In the rows, 100 means zero.
Where one turn sends some rows of the set: a few examples, then the rows asked
j_718: 104  98 115  97 111 106 103 100  97 101 101 118 103  76 101 102 108 104 107  75  83  99  90  96 107  91 101 101  93 105 115 114  92 103
j_634: 115 103 118  90 106 112 111 100  94 100  99  97 110  84  96  93 100 101 107  77  94  95 103  90 101  99  84 110  99 109 114 114  88  91
j_853: 101 109  96  90  88  84  97 112  93  94  93 106 103  97 105  88 103 106  98  86  86 109 103 111 104 116  97 105  89 130 112  92  97 105
j_789:  96 112  97  93 104 113  99 121  99  92  93 103  95  76  96  92 103  98 121  78  98 104 103  92 107 102 110 106 112 112  94  90  95 110
j_766: 103 100  92  97 101 106  97 102  85  93  88  98  89  75 108 115  95 110  96  87  85 118 110 114  91 107 109 107 103 124 108  83  94  80
j_41:  83  99 104  83 100 105 111 100  97  92 102  95  92  62  97  94  97 114 111  91  80 100 111  91 113 104 105 121 102  86 113  88  98  92
j_738: 106  96  92  97  80 102  92 104  93 100  97  97 109  86  95  91 108 111  88  80  95 108 104 108 114 110 107  97  97 115  97  89 106 114
j_390: 110 107  94  86  86  90 107 114  97  95  86 112 102  76 104 107 110  92  87  92  92 105 108 101 110 101 100 105  90 117 111  94 103 108
j_750: 108 101  82  98 110  92  99 100  98  96  91  94  90  78 109 108  82 117 104  96  80 116 107 106  97 104 103 106  87 116  96 103  88  92
j_696: 108 105  97  94  73 112  96 123  92  96  97 109 104  86  98 101 110 104 104  80  99 104 106  98 102 108  96 106  97 123 111  92  94 106
j_406:  86  95 101  88 103  94 110 105  92  81  97  95  87  79 115  99  87 119  98  88  83 110 113 106  94 122 108 112  93 117 101  94  93  88
j_45: 106  94 107  83  98 103 102  95 116  96  84 102 108  81  94  99  89  96 112  80  94 111 115  92 103 115 100  99 103 108 104 116  89  92
j_198: 107  98  98 104  99  93  89  94  95  95  91  92  92  66  82  99  88 110  98  97  89  96 105 106 110 124  94 107 111 101 117 104  97 100
j_650:  96  98  84  86 104  95 108 101  98  83  91 102  94  85 115 103  81 111  98  86  82 108 112  97  95 115 109 100  98 116 109  89  90  80
j_774: 114  94  93  94 112  99 105 100  91  78 101 101  85  88 112  97  87 107  90  82  87 114 116 102 101 106 101 103  99 108 101  81 103  88
j_328: 112 105  87  84  82  85  94 113  93 102  93 103 103  91 101  91 102 106  96  90  93  99 104 100 112 112 103 110  94 119 115  92  94 112
j_234:  93 102 112  89 101 103 100  97  93  91  93  84  95  64  88  98  89 112  97  96  92 107 122 104 109 100  88 121 103  97 110  95 102  84
j_30:  98  93  98 106 105 100 107 111 101 108  95  97 107  71 102 114  89 118  99  82  87 110  90 108 105 100  99  98 117 117 109  82  97  96
j_689: 103  97 106  94 103  98 104 102  94 103 102  94 119  91  94  91 122 102 107  80  83 105  93  97 110 100  94 113  94 115 124 106  99  98
j_624: 105  91 107  94 111 101 106 102  90 110 101 102 122  90  92  92 108 105  97  77  82 100  94  88 110  96 101 108 102 102 118 102  91  92
j_830:  81  90 110  89 106 105 110 103  94  86 108  85 101  71  96 101 106 118 107  89  82 104 108  90 107 104 102 124  99  96 114 105 101  90
j_953: 110  98 102  99 106 108 115 103  85 106 110 103 112  87  89  95 109 100 101  93  92 109 105  90  95  99 101  97  98  98 124 106  91  95
j_18:  82 102  97  92 100 107 113 100 101  91 102  89 104  60  96  86  87 108 110  90 100 102 118  95 100 108  96 105  96  94 114 100 111  97
j_930:  97 105  99  88 115 109 104 108  91  96  96 107  92  76 101  84  96  94 121  88  95 106 104  96 104  97 101 105 107 109  87 105 106 109
j_854: 100 103 102  90 100 116 117 112  99  96 101  89  97  70 100 105  91 116 104  96  83 107 114  98 121 109  91 117  90  87 108  96  96  93
j_717: 115  98  92 111  94 100  92 100  88  91 101  91  90  69  92 102  91 111  98  89  76 102 103 112 101 115 103  98 104 104 119 109  96 112
j_448: 102  95  97  83  92 101 102  95 108  89  79 101 114  73  95 100  90 101 106  89  86 122 112 107  99 112 100  99  98  97  98 118 103  94
j_748:  96  90 103 106  96 110 110 118 101 102 106  97 110  72 108 104  84 106  98  84  88 104  92 107 114  93  96  96 104 120 105  94 104 106

j_689 moves to -> j_853
j_854 moves to -> j_953
Now find these:
j_738 moves to -> j_750
j_650 moves to -> j_41
j_930 moves to -> j_748
j_198 moves to -> j_45
j_696 moves to -> j_766

Where one turn sends some rows of the set: a few examples, then the rows asked
j_264: 123 103  93 110 109  90  98 100 100  86  82 100 106  94 106 106  94  84 106 115 107  98
j_880: 107 107  98 112 103  80 106 119  86  96  85  99  94 102 121 105 105 105  96  96 102  86
j_382: 105 109  86 114 112  98  97 116  98  99 104 124  95 109 117 101  96  98  95 108 107  98
j_509: 120  98  86  97  91 107  98 110  86  89 108  96  91  95  93 109 112  97  90 105  91 103
j_90: 121 112  95 101  96  97  87 106  94  89  99 102 103  93 108 104 106  82 101 120 111 101
j_34: 102 110  99  97  95  85 105 104  83 101  87  94  93  95 111  99 110 107  92  87  88  96
j_367: 107  95  79 109 107 107  97 106 104  91 106 111 104 103 104 112  94 104  88 117 108 104
j_39: 117  96 111  98  95 103  97  90  93  97 100  94  76  94 113  90 101 104  96 107 103 108
j_489: 104  96  90 115 107  96  73 104  89  95 103  84  92 110 108 119  98 105  99 105  97 105
j_181: 116  93  96  99  85  96 109 107  94  91  94  88  91  93  99 107 106 105  93  94  88  93
j_841: 117  97  90 108  98  79  80 100 102  83  93 100  86 105 110 108 114  93  91  93  97  88
j_513: 104 103  91 104  95  93  85 103 115  94  96 118 101  90  97  99  97  89 102  94 107  89
j_132: 103 107  94 111 107  88 113 110 101 103  88 110  99 107 125  98  89 103  99 103 103  93
j_508: 113  96  90 103  84  90  85  98 120  88  99 101  97  95 108 106 105  95  94  97 104  88
j_586: 105 110 103  95  91  87 108 111  81 101  90  97  90  96 106  97 106 101  97  91  89  91
j_802: 115 107 100 108 101 109  89 107  97  97 108  99  90  80 111  89 101 100 102 114 110 113
j_759: 104  98 108 108 103 101  95  88 105 101 100  89  91 104 102 112  80 105 106 104  89 106
j_340: 107 104  89 110 110  82  80 105  98  90  90 117  92 100  96 102 106  88  99  89  99  89
j_803: 121 106  98  99 104  84 103  87 101  91  83 102  91 101 109  95  94  83 103 106  91 101
j_249: 118  94  78 113 107 108 102 109 106  93 105 110  99 106 112 109  94 100  92 116 104 105
j_37: 112  99  92 104  93 114 101 100 103  91 115 110  94  94  93 109  98 104  89 112  97 105
j_172: 103  96  92 118  96  96  85  93 107 105  98  83 105 104 117 112  91 110 105 101  96 100
j_864: 104 107  91 117 115 101  98 110  95  96 102 124  97 106 113 105  90 104  96 107 112 103
j_990: 101 115 104 110 100 102  82  92  92 106 109 100  90 104 110 103  89 101 107 100  94 112
j_125: 106  84  87  99  94 102  79 106 105  95 103  91  89  90 113  97 108 110  91 101 108 100
j_112: 116  92 108 117 110  89 107  90  88  94  87  96  81 101 108  92 100 103 101 112  98  97
j_685: 107 114 104 119 105  97  79 104  82 108 105  92 100 102 110 112 107 102 107 108  99 101
j_619: 113 102  97 128 116  96  99 105  90  96  94 101  95  86 105  91 101 101 107 118 105 102
j_24: 101  84  94 101 103  89  82  99  87  98  93  98  79 105 107  93 114 108  89  97  99  92
j_156:  94 105 102 103 109  98  76 103  86 107 104  97  93 104  93 110 101 100 101 101  90 101
j_618: 111  99  88  94  90 105  96 104  91  91 109  94  95  92  94 110 114 103  84 107  90 102
j_495: 114  97  85 100  93 113 102 104 105  94 113 113  92  98  95 104  97 100  91 104  93 106
j_815:  92 104 104 105  99  97  89  92 104 116 100  96 104  98 101 105  94 105 107  98  88  95
j_92:  99 105  90 112 113  88 105 106  96 102  84 111 102 106 123 101  88 106  97  97 106  97
j_694: 115 101 103 101  87  95 108 100  93  91  98  86  89  89 102 109 111 108  89  94  86  96
j_214:  91  92  88 116 113  87  91  99  95 103  90 108  91  96  98  86 103 105  98 100  96  89
j_339: 119 114 100  90  91  90  91  90  95  94  99 103  88  98 112  94 106  82  98 110  97 105
j_537: 112  96 107 117 108  97  90 100  95 100  97  80 101 101 103 121  99 105 106 112  94  95
j_311: 108 109 102 116 108  82 105 110  84  96  84 100  93 100 122 105 103 109  96  90 101  95
j_233:  96  92  81 115 104  99  87 107 112 101  96 102 101  81 104  91  99 108 100 104 105  97

j_90 moves to -> j_508
j_685 moves to -> j_172
Now find these:
j_37 moves to -> j_618
j_125 moves to -> j_39
j_181 moves to -> j_586

